One turn sends every row of this set to another row. A few are shown first. Where does it send the rows asked after them?
Q_605: [  0   1   3 -15 -11   9   9   6   6  10  25  28 -15   3  -8 -23  -1  22
   0  -9  25  -1]
Q_115: [ 23 -13  -8 -27 -34  14  -6 -12 -20   0   4  -4   3   5 -38  -8   7  -4
 -19 -10  11 -10]
Q_413: [ -7 -10 -16 -30 -20 -10   9 -19 -22  -2   6  12 -12 -21  -6  -9  17   0
 -40   2  -1   6]
Q_74: [ -9  -5 -15 -25 -17  -4   8 -14 -33  -1  18  18  -8 -27   3 -13  16 -11
  -8   7 -13  18]
Q_709: [ 16 -16  -6 -22 -27 -15  28 -21  -6  31  -1   8   1   3   8   2   5  16
  -6 -13  11  20]
Q_293: [-20  -2   0 -31 -25 -16 -17  12   5   8  10   5  11   4 -28  -8 -19  14
 -19  -3  21   3]
Q_737: [-13  10  -5 -19 -26 -14 -14  21   8  -2  -4   2  15 -10 -20   5  -1  23
 -28   2  10  30]
Q_885: [-16   9  -6 -15 -28  -8 -16  27  -3   0   7   6  20 -12 -10  -1  -9   8
  11   5  -2  39]
Q_422: [  8   3 -15   0 -28   7  10  21   3  -3   3  17  -1  -4   7  -9   3  20
  14  -7  13  38]
Q_213: [ -1 -14   2   9 -26  -4  12   8 -26  41   5   2   2  -9 -13 -34   3  29
 -17   6 -17   0]
Q_931: [-17   8   1 -24  -9  21 -17  29 -11  14  24   4  11 -10  -5   2 -11  14
  -1  -3   2  21]
Q_923: [ 16 -12  -4 -20 -24  -9  27 -19 -12  32   8  12   1   0  13  -1   5  10
  11 -10   4  25]
Q_954: [ 22   5  13 -32 -29   7  21  -4 -18  23  14   3  -3  -2 -27 -16  25   7
   4 -25   2  -9]
Q_51: [ -3  -1  10 -12 -16  12  11  31 -10   3  -5  -9  22 -21 -30 -23  -5  12
 -10  20 -23  16]
Q_55: [-22  13  15 -28  -7  -3 -16  13   0  14  29  21   3 -11 -23 -12  -4  14
  -8   6   6   5]
Q_169: [ -7  -7  12 -18 -15  13   8  27 -15  10   4  -7  22 -14 -31 -31 -16   5
  -1  18 -19   4]
Q_494: [  2  -4  -6 -14 -27 -12  10   3  16   2   5  22 -10   8 -15 -21  -2  26
 -12  -9  32   3]
Q_5: [-25   9  18 -38 -11 -11 -16  14  -9  16  22  15   0 -18 -24 -15  -5  16
 -12   9   1   9]
Q_479: [-11 -21 -20 -34 -21   2   5 -17 -33   6  18   8  -9 -11   1 -13  -3 -12
 -16  -4   1  -1]
Q_592: [ 15 -10   1 -23 -16  -3  29 -21 -10  36  11  14  -3  -2  11   0   9  15
  -1 -10   7  18]
Q_784: [  1 -14  -4  14 -34 -11  12  12 -27  37  -3  -1   8 -11 -10 -31   4  27
 -10   8 -21  12]
Q_118: [ -1 -17  -3  10 -30  -1  11  12 -30  41   3  -3   7  -8  -8 -32  -1  26
  -8   4 -19   6]
Q_95: [ 25  -7 -14 -15 -43   9  -6  -3 -25  -8   0  -3  13  -3 -28  -7   9 -15
  11  -3  -5  18]
Q_40: [ 24   2   7 -31 -41 -11  21  -6 -10  16  -1  -1   0   0 -34 -14  23   9
  -5 -25   8  -6]
Q_641: [ -4 -15 -29 -25 -25   7   8  -6 -33  -2   3   0  -3 -20  10   1   9  -4
 -24  -4  -6  23]
Q_114: [ -3 -10   3 -16 -25   6  10  29  -8   2 -14 -16  25 -11 -33 -23 -15  11
 -17  15 -13  11]
Q_456: [  7  -2 -17  -5 -35 -10  10  13  15  -7  -9  14  -2   2  -5 -10   2  26
  -7  -9  25  27]
Q_752: [ 18  -8  -3 -18 -25 -15  29 -20  -6  29   0  13   1  -4  10   3  14  15
   0  -8   4  29]
Q_247: [ 29   7  -1 -20 -42   4  22   8 -20  12  -3  -5   8  -9 -17  -5  28   6
  15 -23  -7  21]
Q_714: [ 24   6   7 -26 -31  16  21   5 -25  22  13  -1   2  -8 -16 -10  24   3
  19 -25  -7   7]
Q_637: [-20   4  -1 -27 -28 -11 -17  28 -14   6   7   3  14 -18 -11  -4 -11   9
   9   7  -8  40]
Q_902: [-24  -6   3 -40 -30 -20 -18  16  -5  11   5  -1   7  -3 -27  -9 -20  15
 -20   0  14   9]
Q_598: [ 28   4  -5 -15 -34  -1  -2 -10 -12 -10  -5   5   4 -13 -38  -5  30   0
 -21   2  -3  14]
Q_345: [ 27   2  -5 -18 -21  36  -4   0 -28   2  11   0   3 -12 -22   0  23  -1
  -9  -5  -7  11]
Q_152: [-16   6  -1 -30 -28 -16 -14  24  -3   4  -8  -2  10 -19 -18   3  -1  24
 -28   5   3  34]
Q_691: [-21   3   5 -36 -12  17 -17  29 -19  19  20  -1   6 -16  -7  -1 -13  16
  -6   0  -2  22]
Q_913: [ -6  -7  14 -22 -11  14  10  24  -9  10   0  -8  17 -14 -36 -28 -11  15
 -22  16 -12  -5]
Q_944: [ -6  -6  12 -18 -20  -5  10  21  -4   3  -8  -6  21 -14 -41 -31 -10  11
 -17  20 -13   2]
Q_369: [  2   2  -5  -7 -13  22   9  17  -2   8  24  23  -9  -2   6 -17  -1  19
  18  -8  13  19]
Q_664: [ 20   2   6 -21 -25   8  -5 -15 -22   0  21  15   0  -9 -38 -19  19 -12
   5   3  -6  -3]
Q_84: [ -2 -18  -2   9 -33 -15  11   6 -23  38  -1  -1   5  -5 -16 -36  -1  27
 -15   6 -14   0]
Q_606: [ -8 -17 -26 -26 -35 -24   6 -16 -26  -8   0   8  -2 -15  -4 -12   5 -13
 -13   2  -3  17]
Q_429: [  1 -17  -5  11 -35 -10  12  10 -24  36  -7  -6   7  -7 -12 -30   2  30
 -21   5 -14   7]
Q_388: [ 28   2  -2 -24 -48 -10  22   2 -12   9 -13  -8   7  -3 -26  -6  26  10
  -2 -25   3  12]
Q_297: [ 14 -11   2 -23 -22 -18  28 -26  -6  33   9  17  -3   1   4  -5   8  13
   1  -8   9  15]

Q_709 -> Q_923
Q_152 -> Q_691
Now find these:
Q_369 -> Q_494
Q_74 -> Q_413
Q_931 -> Q_293
Q_115 -> Q_95
Q_944 -> Q_51
Q_429 -> Q_118
Q_714 -> Q_40

